In the rows, zero is written as 128.
One turn moves each row of this set onto another row. After a few examples, where does it send each row asked below?
T: [ 90 159 128 143  86 160 167 111 122 120 124 129 118 101 136 111 142]
R: [137 137  81 160 123 121 103 137 128 108 159 137 116 124 161 136 134]
X: [112 140 163 128 116 118  93 107 167 111 106 138 118 158 123  96 132]
Q: [139 126 126 128 120 119 163 128 138 142 151  83 102 121 145  73 117]
V: [123 148 158  90 116 152 170 138 119 145 143 147  99 119 100 109 125]
S: [144 109 144  96 151 136 148 150 126 169 145 118 151 152 152 131 129]
F: [102 145 107 127 136 106 147 113 108 126 121 146 133 112  90 157 150]
H: [172 114 109 146 116 128 121 144 152 135 147 103 123 118 172 108 129]
D: [147 141  93 124 147 115 113 141 136 128 135 161 140 122 124 170 140]
C: [114 116 127 114 147 128 131 138  98 148 136 149 157 146 134 169 148]
G: [150 114 145  97 138 110 165 132 129 161 121 115 129 114  92 121 135]
K: [114 134 165 126 117 116  92 109 164 113 103 142 119 158 118 101 135]
N: [ 92 132 101 150 129 136 127 125 105 125 147 129 148 146 176 147 145]
P: [116 135 165 124 118 117  94 109 167 114 107 139 117 159 120  96 132]
W: [111 137 162 129 115 117  92 107 165 111 104 141 119 157 120 101 135]
M: [123 125 118 131 132 143 143 136 131 147 156  97 142 151 194 106 123]
J: [181 119 120 110 141 122 130 147 159 154 124 125 148 115 134 141 135]
U: [113 168 137 108 107 160 178 124 147 139 137 121 109 115 137  86 118]
E: [103 139 148 124  94 151 157 125  96 126 129 154 107 106 100 132 149]
A: [ 90 156  86 158 118 114 143 109 116 107 150 116 106 120 143 109 130]

V -> E
F -> A
And these:
X -> P
M -> S
H -> J

One turn moves each row of this set onto another row. After a few examples, where does it send each row asked below?
Mati: [116 126 156 164  98 177 145 138 157 139 119 156 124 106 128 141 133 151
 115 173 138 146 105 119 103 149]
fula: [138 141 157 151 113 122 106 139 147 116 137 100 134 125  49 116 156 155
 151 123  97 102 135 111 111  99]
renu: [147  94  92 152 148 130 117 124 137 153 127 113 128 105 129 138 120 153
 162 112  86 138 136 147 146 156]
vev: [ 99 144 108 110 160 140 158 114 146 129 115 137 173  94 111  99 145 122
 157 110 134 127 158  94 149 108]
Fote: [151 117  96 116 137  96 146 112 179 152 116 132 123 108 111 115 144 137
 107 114  87 143 133 129 144 151]
dimi: [ 84 137 120  96 149 119 106 144 134 152 133 113 147  98 120 105 159 120
 180 116 112 117 152 125 126 105]
rali: [122 120 168 127 104 116 155  81 153 109 152 134 156 116 140 120 164 130
 113 119 100 136 122 128 126  77]
dogab: [ 95 131 129 114 161 130 100 130 155 155 112 141 157  99 100 121 176  91
 181 115 148 132 147 107 129 134]
vor: [107 119 157 147  93 159 125 154 153 145 120 148 113 101 134 132 140 168
 131 179 112 145  98 136  98 134]
ropi: [113 103 183 149 142 141  88  76 121 136 139 125 142 117 147 137 169 154
 169 124 113 148 127 139 102 117]
sasi: [114 133 192 152 147 139  94  65 142 137 119 121 164  91 146 130 171 161
 151 117 113 121 124 119 121 130]
samoz: [123 103 165 143 100 134 145  75 153 108 130 160 169 121 126 124 188 111
 119 117 128 148 109 124 130 102]
fulu: [145 114 100 164 151 143 117 108 154 163 118 113 140 100 120 147 135 131
 139 108 109 125 135 132 145 189]
vedu: [123 130 159 152 105 156 152 146 159 130 118 150 123  91 136 128 113 180
 125 174 112 141 109 118 116 120]
fisu: [ 90 121  98 110 147 155 150 120 121 136 142 134 151 128 111 112 155  99
 161 117 144 148 160 117 118 110]
Ligab: [120 139 174 152 113 149 130 141 183 147 106 153 121  84 126 139 135 162
 121 176 123 140 104 112 111 144]
Tupor: [106 114 122 149 138 167 143 102 142 111 130 104 136 135  49 135 176 162
 152 148  89 152 133 117  93 102]
nutu: [110 139 131 154 146 164 149  91 166 111 109 104 156 110  45 130 177 166
 138 141  94 131 130  96 112 115]
tipu: [137  94  79 122 114 120 136 117 154 153 114 143 126 126 108 111 167 126
 114 115  99 150 120 147 134 166]
basa: [138 125 155 165 110 140  96 132 147 118 122 122 142 134  35 124 177 133
 155 122 125 115 125 108 110 123]

rali -> ropi
dogab -> vev
And these:
Mati -> Ligab
renu -> tipu
basa -> nutu

One turn moves each row of this set onto another row. After a few examples, where does it send each row asked below?
kepe: [173 125 137 129 135 143 115 108 126  99  80 122 115 111 110 168 146 176
 136 117 138 100 102 114 119 132 124 137]
fodi: [152 128 116 127 154  87 117 123 125  93 122 125 159 118 161 135 127  94
 143 158  86 164 111 106 114 114 126 122]
nulo: [138 122 111 131 125 110 144 139  99  84 126 121 139 116 143 179  93 159
 141 111 101  97 121 110 126 119 153 119]
Fozo: [167 136 141 101 130 109 117 108 124 164 116 152  81 107 145 124 122 127
 118 136 107 145 102 161 101 137 154 110]
kiv: [150 124  99 144 107 120 121 132 106  60 137 119 131 137 127 142 107 169
 137 138 129 103 113 129 133 101 147 127]
Zifo: [127 138 146 140  94 133 124 108 131 176 133 155  94 122 160 102 129  92
 124 108 116  92 138 104 129 103 141 128]
mula: [106 117 140 113 145 112 118 151 132 157 141 158 130 126 134 107 105 102
 100 144 148 168 120 134 137 149 142 116]
bizen: [137 115 124 131 158 103 126 137 111 100 127 102 172 139 128 119 137  98
 142 157 114 153 101 109  94 111 119 116]
bubi: [120 131 121 153 105 131 137 161  98  69 131 107 135 132 128 145 124 173
 127 119 123 103 127 102 110 122 139 129]
Muv: [137 143 160 116 121 118 128 139 122 168 111 138  82 104 144 126 143 133
 103 122 105 149 115 139  78 159 140 115]
zodo: [176 133 106 157 113 120 121 134 119 166 118 135 131 115 138  93 149 115
 149  63 112 101 147  95 120 124 136 143]
lozon: [141 123  79 114 127 155 130 119 131 142 110  87 164 115 134 142 112 160
 178 112 131 112 113 135 143 136 119 143]
tedim: [112 117 127 126 137 109 115 138 130 157 141 150 117 131 141 111 100 103
  91 149 160 172 128 131 139 124 141 115]
bop: [130 129  87 143 107 158 136 128 127 152  98  73 148 117 153 150 122 161
 153 102 139 118 136 112 133 113 112 146]
bobek: [170 124  74 147 113 106 118 125 137 142 122 126 119 109 100 110 145 104
 144  65 125 105 127 114 118 149 122 156]
Nuvir: [139 139 131 133 118 127 130 161 104  69 134 139 149 124 145 135 118 173
 152 126  93 101 119 115 132 135 156 120]
vibun: [148 151 107 146 100 165 112 157 144 130  89 111 164 115 161 120 145 159
 164 119 119 118 120 137 156 139 117 153]
Pim: [150 130 133 126 116 109 127 112 124 166 105 124  66 110 131 144 126 121
  89 124 133 147 109 151  82 123 136 118]
ras: [142 127 144 102 129 123 127 113 114 166 132 121  83 122 116 107 135 141
 116 135 130 144 104 151  75 139 143 110]
porem: [188 127  94 149 118 113 114 130 128 155 113 143 137 114 114 100 139 104
 155  66 118  95 123 121 129 132 135 144]
suvaz: [114 139 120 109 150 157 117 131 113 140 137 142 176 123 151 148 120  91
 158 107 117 148 105 160 157 135 136 130]
Geni: [107 138 115 114  98 125 116 103 155 135 158 150  82 110 121 102 136  94
 132 118 113 106 120 116 121 166 125 149]
teb: [166 134 132 126 129 144 110 110 131  86  92 122 106 108 117 157 156 185
 135 124 131 114 109 105 115 148 121 142]
Ved: [172 129  85 141 115 116 121 113 122 156 145 127 118 116 132  82 148 129
 158  76 116 114 153  88 116 127 136 146]
devi: [158 142  79 122 110 154 112 114 142 128 114 108 151 114 166 121 123 169
 179 134 119 125 128 136 164 125 125 148]
Tuno: [101 117 132 115 145 104 122 143 135 161 138 153 120 117 141 127  98  98
  93 136 144 172 127 125 135 148 140 118]
nir: [125 147  89 143 101 153 125 146 149 129  91  93 146 100 162 156 137 157
 149 102 114 129 134 114 139 154 106 162]
Pud: [112 136 121 115 102 126 128  89 139 159 163 145  79 113 152  97 126 103
 134 117 111 107 144  95 122 129 137 136]
Davo: [ 98 140  91 127 134 141 121 120 126 130 131 120 143 110 150 185 120  82
 128  99 128 165 119 143 145 136 117 148]
gefep: [146 140 111 161  98 111 122 153 117  61 111 135 126 114 153 171 113 154
 120 122 107 107 122 118 139 117 143 136]
Fif: [113 125 128 126 135 105 113 141 139 152 136 160 114 119 152 120 101 100
  89 145 145 177 131 129 143 139 141 120]
sugep: [183 131 150 131 135 147 114 111 120 109  76 133 119 112 134 160 146 180
 140 117 128 101 111 109 127 120 135 130]
pavu: [112 156  89 135 112 151  95 115 134 108 148 132 132 123 167 139 140  99
 132 131 132 181 129 147 158 119 123 154]
Legu: [128 129 131 136 152  95 129 148 120  98 116 110 165 120 147 139 141  92
 132 143  90 163 113  94  91 135 116 124]
fofir: [ 92 150 141 142 128 173 120 154 104 146 134 124 168 133 165 130 147 104
 137 104 128 157 131 131 135 120 128 135]
mipo: [168 131 135 116 136 147 116  97 124  97 104 121 105 110 130 148 150 196
 146 126 126 116 124  93 116 137 130 135]
Setez: [134 128 142 136 102 135 120 116 133 168 122 157 111 127 124 104 125  76
 127 107 131  74 105 138 134 114 136 129]
bopa: [ 99 138 103 128 128 165 118 108 103 137 161 104 148 143 155 123 134 115
 141 122 153 166 136 131 134  92 128 137]
semuv: [148 132 129 156 137 104 110 145 120  90 111 115 160 137 149 116 147  93
 125 163 113 162 109 110 105  97 116 127]
tol: [144 121 113 148 144  89 125 122 118 103 113 103 150 128 156 147 127  90
 123 153 112 164 119  97 101  89 117 122]
gos: [171 131 148 129 133 148 120 106 115 112  88 124 110 109 144 157 149 190
 140 116 123 110 128  89 116 122 133 131]
Gapin: [112 126 124 126 101 129 122 116 147 148 132 145  99 118  97 115 129  76
 123 104 133  83  98 135 120 152 119 143]
guf: [156 145 146 129 107 122 107 127 130 147 113 142  74 120 131 101 150 133
  98 145 128 152 101 163  92 138 139 125]
Kiku: [101 118 141 129 135 117 118 155 131 158 135 148 124 131 135 109 112 103
  88 143 159 170 127 127 131 138 137 117]
Vozil: [169 137  74 144 107 111 109 121 141 132 139 131 111 110 119  88 155 122
 151  79 115 119 141 100 119 150 125 160]

Pud -> Zifo
bubi -> Nuvir
And these:
Ved -> zodo
lozon -> nir
suvaz -> Davo
Tuno -> Fif
gos -> sugep
bizen -> Legu
Pim -> guf

